Here are some numbered points:
ndarray[-43 18 11 -15 24 -2 23 -31 -15 10 54 51 16 -37 21 34] 0
ndarray[33 22 -18 29 -4 7 24 36 23 -14 3 -25 -14 -11 -29 -17] 1
ndarray[30 -10 12 19 7 41 -82 -45 -15 17 15 -15 26 4 46 -35] 2
ndarray[43 -2 -4 3 -10 22 12 30 -26 -44 -36 -10 -52 -5 10 -16] 3
ndarray[-24 -34 7 -23 35 46 59 8 5 -31 6 63 -24 -45 30 36] 4
ndarray[2 -14 -21 -15 -18 -8 -31 -22 3 5 14 -44 -13 32 -29 -22] 5
ndarray[-20 -5 -4 -78 0 -26 -51 -48 -27 25 33 4 1 -8 -14 15] 6
ndarray[21 5 -16 35 3 -17 -19 -31 35 16 18 5 25 0 -35 -25] 7
ndarray[70 1 -70 34 -47 -40 -48 9 68 -22 25 -36 -12 37 -75 -38] 8
ndarray[-4 -70 -5 -17 -14 42 29 7 -39 -30 11 -40 4 51 34 31] 9
ndarray[4 3 -45 20 -23 -54 -21 -12 65 10 14 10 10 17 -44 -24] 10
ndarray[0 -18 16 18 -33 -31 -1 15 -29 -17 2 64 -29 -27 25 4] 11
ndarray[22 -15 -38 47 -40 -57 -31 26 79 -17 3 -53 -15 21 -40 -48] 12
ndarray[60 40 -61 28 -32 1 -62 -1 36 19 46 -77 3 34 -51 -40] 13
ndarray[16 -46 -9 50 -7 -35 3 -20 -9 15 -3 -19 13 42 -35 -40] 14
ndarray[23 -47 -19 39 3 -19 -13 20 1 -3 -12 -17 -10 37 -16 -13] 15
ndarray[-2 -21 -10 9 -59 -89 -52 -9 51 -22 -41 -41 20 25 -33 -2] 16
ndarray[22 17 -24 41 -23 -28 -22 -32 10 43 -1 -16 50 18 -32 -36] 17
ndarray[73 -24 -66 16 -22 -25 -48 25 40 -27 -14 -83 -51 52 -22 -56] 18
ndarray[-21 13 0 27 40 65 22 35 -14 10 7 -45 -21 -25 32 -9] 19
ndarray[-14 -20 47 -106 30 41 -49 -19 -39 29 2 -22 -6 23 -7 30] 20
ndarray[21 41 -11 44 -59 -49 -7 -23 25 -16 -6 -6 27 24 -7 -42] 21
ndarray[-29 61 15 -13 19 -9 26 -34 -5 22 36 25 25 -43 48 1] 22
ndarray[-41 -11 6 0 20 -4 39 12 -11 -16 -36 46 3 -42 41 25] 23
ndarray[-103 8 88 -59 54 -7 49 -12 -19 -23 -47 71 12 -76 34 64] 24
ndarray[-17 66 -11 3 33 -10 -24 -49 -17 45 45 -4 41 -21 13 -2] 25
ndarray[-1 -2 -7 8 25 -24 19 9 17 -29 -33 20 -5 13 6 -24] 26
ndarray[6 27 -2 22 -27 -50 4 -57 28 29 25 -25 13 21 -7 -19] 27
ndarray[7 19 -41 40 -50 -78 -17 -31 56 -12 -5 -18 3 29 -31 -37] 28
ndarray[-12 5 11 34 -20 -30 12 48 3 -43 -32 10 -36 13 18 -1] 29
ndarray[29 -8 -31 6 -9 9 -30 11 2 2 -8 -52 -10 29 4 2] 30
New points follow, each followed by the numbers of its five nearest points above by angle, seen from the average point of the numbered points, nearest first.
ndarray[18 17 17 -19 7 -4 -28 11 6 10 21 4 5 3 -17 2] >> 20 6 25 0 22
ndarray[13 25 -5 5 -11 -32 11 -22 8 5 8 10 24 -12 0 7] >> 22 0 25 27 24
ndarray[50 30 -50 32 -5 31 -36 -10 30 21 13 -62 -29 8 -5 -53] >> 13 18 30 8 1
ndarray[-26 12 21 8 26 59 -14 0 -11 21 13 2 -3 -29 29 33] >> 19 0 4 24 22
ndarray[19 14 -26 -43 13 38 -6 -22 18 31 32 -29 -9 5 6 -3] >> 20 6 25 19 5
ndarray[32 36 -42 0 -32 -15 -42 3 16 13 50 -31 5 12 -24 -33] >> 13 8 5 18 17
ndarray[-29 7 40 -13 -6 2 11 6 -7 -27 -26 17 -16 -36 20 25] >> 24 23 4 11 0
ndarray[-9 13 16 12 -74 -22 19 -14 -19 -2 -18 42 -13 21 25 16] >> 11 29 23 24 21
ndarray[-22 22 59 -14 -1 -37 45 -18 14 -8 -21 43 45 -21 5 27] >> 24 23 0 22 4
ndarray[-12 -62 -13 1 -12 9 -5 10 6 -21 -53 9 -37 10 2 -3] >> 3 29 15 9 26
ndarray[11 28 -52 50 9 18 -32 -1 12 14 5 -48 13 -9 12 -34] >> 13 19 30 2 17
ndarray[-7 -13 0 -1 71 86 23 48 -39 7 24 -14 -29 -27 41 20] >> 19 4 9 23 3
ndarray[-18 38 29 -28 -22 -1 -38 -25 -67 69 98 80 30 -54 43 30] >> 0 22 25 6 11
ndarray[-18 -13 13 8 17 12 -14 -67 -26 47 25 -8 32 17 -26 -13] >> 25 6 2 20 17
ndarray[-22 12 -17 21 53 81 19 27 -4 -11 16 -42 -3 -31 40 -16] >> 19 4 23 1 9
ndarray[-41 23 51 -17 3 -46 21 -2 -6 2 -7 44 26 -54 -9 75] >> 24 0 23 22 4
ndarray[24 -21 -10 -9 -29 28 -73 7 24 9 7 -1 4 -10 -5 10] >> 2 30 20 6 13
ndarray[20 0 -17 3 37 11 -21 -15 30 25 58 23 9 -39 -25 28] >> 0 25 7 22 4
ndarray[-13 -34 -4 -18 12 -10 -10 0 -13 9 -3 -16 11 13 29 4] >> 9 20 23 24 6
ndarray[-30 14 26 -54 18 2 49 -14 -3 5 -1 53 -1 -36 30 32] >> 24 0 4 23 22
ndarray[-3 15 -5 -35 34 -7 -28 -29 -26 -3 -1 -5 -40 31 -44 -6] >> 20 6 5 25 24
ndarray[13 -4 2 -7 11 -49 38 21 25 -30 -58 7 -15 -8 -16 -9] >> 26 29 23 3 24
ndarray[11 16 10 31 -20 -5 15 -15 13 -6 2 39 3 -11 5 -8] >> 11 23 22 0 4
ndarray[-3 -7 -11 12 18 15 5 -8 8 -7 0 -50 4 3 -26 -10] >> 19 1 30 5 9
ndarray[-38 -95 24 -10 12 9 33 2 -59 -2 -28 -7 -33 19 -10 21] >> 9 4 23 20 24
ndarray[5 -30 18 8 25 41 -3 7 -32 -17 14 25 -10 -10 1 14] >> 4 23 19 9 0
ndarray[12 -48 -28 48 -8 -8 -11 50 17 -57 -42 -21 -30 31 9 -34] >> 15 29 18 3 12
ndarray[6 11 9 31 -26 -42 24 5 4 -7 -12 -7 21 -1 0 33] >> 29 23 24 11 21
ndarray[4 35 0 -18 -9 -55 13 -7 31 5 1 9 28 -8 -37 17] >> 10 27 22 24 0
ndarray[16 30 42 -52 43 -29 60 40 -5 -48 -26 24 -12 -34 -17 31] >> 24 23 4 26 3
ndarray[40 -18 -31 -7 10 34 -34 25 4 -46 -16 -29 -68 16 10 -18] >> 3 30 18 15 19
ndarray[7 12 24 -5 -5 50 -80 -29 10 34 11 -14 41 13 47 -9] >> 2 20 25 6 22
